In the rows, 128 means zero.
The same turns and mirrors carry the whole set onto itself and the rows of a family onto each other. Which other rows belong to the same family as each row named below? List them in the order they appear above.
These 16 rows form 4 families of 4 rows each.
Y: [107 139 146 154 146 157 133 147 167 120 117 136 146 152 132 100 110 146
 147]
C: [134 131 131 100 133  97 101 112 120 120  81 151 123 160 171 167 139 173
 153]
D: [129 127 153  80 125  95  96 129 140 116  96 121 142 148 130 164 159 140
 143]
T: [109 141  94 145 145 130 117 149 155  97 128 125 114 128 135 110 108 167
 126]
U: [115 102 129 155 110 130 146  70 146 114  96 147 100 140 147 130  89 161
 126]
F: [143 113 112 161  94 144 111 136 136 166 114 137 130 166  92 145 156 139
 117]
J: [148 113 130 127  98 104 142  75 131 108 106 130  87 118 114 143 105 167
 119]
N: [129 157 137 126 130 151 131 167 146 123 120 147 139 145 116  89 107 162
 141]
S: [138 117 103 123 116  94 125  71 127  92 104 148  96 143 112 158 100 151
 116]
X: [153 124 105 156  90 142 103 133 144 155 146 133 136 147 104 119 152 128
 140]
B: [151 131 135  88 124 102 104 130 112 114 112 135 140 159 124 169 149 124
 170]
Q: [144 123 142 142 107 160 129  96 127 167 116 154 163 158 108 145 153 133
 139]
K: [174 139 128 142 117 126 113 100 130 166 120 170 152 162  99 138 161 149
 132]
Z: [123 124 158 103 151 104 121  88 129 118  92 145 144 152 160 167 140 150
 161]
A: [124 115 128 143  87 109 113  86 162 111  99 153  93 150 135 108  84 163
 118]
E: [128 142 128 161 165 118 130 163 156 106 120 123 106 143 120 116 112 169
 138]

Same family as Q: Y, U, Z
Same family as X: T, S, B

The same turns and mirrors carry the whole set onto itself and the rows of a family onto each other. Which other rows belong to the same family as each row named below? List them in the order they appear above.
These 16 rows form 4 families of 4 rows each.
bil: [188 122  93 110 138 146 124 187 124 147 145 123 157  89 109 133 121 106
 102 165 142 100  91 139]
non: [150 121 177 113 114 117  66 134  81 106 130 124 137 147  93 169 172 117
 152 122 133 118 108 130]
Mikeg: [136 125 169 127 128 108  94 126  70 121 136 136 149 139  86 166 176 111
 158 108 117 126  96 126]
derod: [158 142 105  94 145 139 111 124  60 160 132 170 186 133  84 122 146 137
 126 148 155 122  89 134]
zam: [166 117 116 116 138 135 130 188 106 167 142 117 140  76 116 148 126  94
  98 151 165  95  84 140]
Lali: [166 117 148 120 148 115 143 150 113 102 139  74 108 116 106 180 167 141
  83 146 123 107  80 143]
Vego: [161 136 160 105 156 114 122 151 120  97 157  85 140 114 124 179 163 136
  82 134 105 108  69 155]
buza: [157 138 165  96 129  98 101 125  66 110 130 121 145 164  79 165 157 126
 147 114 106 125 103 133]
Zulet: [176 131 103 106 126 157 144 204 104 154 140 123 126  89 111 142 142 134
 104 158 163  99  89 142]
gused: [145 151 118  97 142 158 100 125  67 124 128 172 179 126  98 120 161 159
 124 140 172  98  80 138]
nesef: [170 137 155 130 157 101 136 161 121 103 121  85 135 116 129 179 143 139
 102 146 105 111  71 153]
lazuk: [145 158  98 110 141 164 108 146  58 138 139 157 169 125  83 121 167 138
 133 136 167 136 112 131]
feval: [153 137 161 115 154 122 118 143 120  94 129  86 138 116 143 173 154 151
  78 153 138 100  69 156]
dis: [126 131 158 114 121 120 103 119  81 113 146 117 142 163  84 173 180 137
 137 130 117 143 107 117]
pidip: [139 163 102  86 139 150 117 141  64 135 153 166 184 118  88 113 148 138
 123 123 157 101  90 139]
gitof: [169 109 115 110 118 153 108 188 112 141 135 121 135  94 114 136 121 102
 108 159 173  76  96 131]

Same family as zam: Mikeg, Vego, pidip
Same family as feval: non, gused, gitof

The same turns and mirrors carry the whole set onto itself and the rows of a family onto each other. Which other rows belong to the same family as each row named below? List them in the order they appear above.
These 18 rows form 3 families of 6 rows each.
paruv: [115 146 108 168  99 142 124 158 125 149 111 147 139 102 146 140 132 121
 135]
neke: [174 140  96 163 142 135  90 121 117 107 138  98 128 150 120  99 133 124
 166]
Tilav: [102 116 159 171  88 128  91  80  93 117  98 138 138 133 128 116 174 117
 102]
pibop: [162 123  90 206 128 143 122 125 120 144 129 116 149 118 173 100 127 163
 124]
Tibab: [127 149 147 179 105 148 100  91 101 109 111 134 109 174 142  82 174 137
 108]
firud: [140 171  76 192 142 132 124 130 100 127 115 145 139 111 142 119 139 122
 134]
zefop: [107 113 150 151  87 147  98 134 110 149  95 135 156  99 124 130 162 105
 119]
Bibe: [160 132 157 176 126 142 109  68 127 143  96 137 159 173 161  94 182 126
 133]
sev: [153 149  93 191 117 118 102 123 124 129 106  80 156 102 142 120 105 130
 151]
muzip: [158 171 141 166 114 123  95  81 133 100 111 106 145 188 141  99 147 121
 149]
fegav: [152 140 123 160 113 144 134 132 135 148 119 141 207 111 161 125 136 134
 119]
kitov: [132  88 142 128 112 131 126 100 116 134 133 154 165 104 127 136 142 139
 126]
Rifa: [133 151 132 147  83 118 104 130 150 124 114 113 182 128 140 147 117 111
 149]
gog: [158 171 106 185 148 159 109 116  93 118 113 129 127 150 133  74 169 125
 123]
Kikot: [171 109  99 184 152 135 102  93 108 121 146 146 139 163 151 103 166 136
 142]
poval: [131  93 167 165 100 136 122  69 120 152  93 122 127 121 150 103 150 157
 122]
ler: [133  98 154 125  90 129  83 111 122 115 123  99 146 123 104 124 135 119
 144]
depom: [135 127 159 174  94 116  86  63 113 113  88  75 137 134 127  97 137 134
 130]

Same family as Bibe: pibop, fegav, kitov, Kikot, poval
Same family as ler: neke, sev, muzip, Rifa, depom
Same family as Tilav: paruv, Tibab, firud, zefop, gog

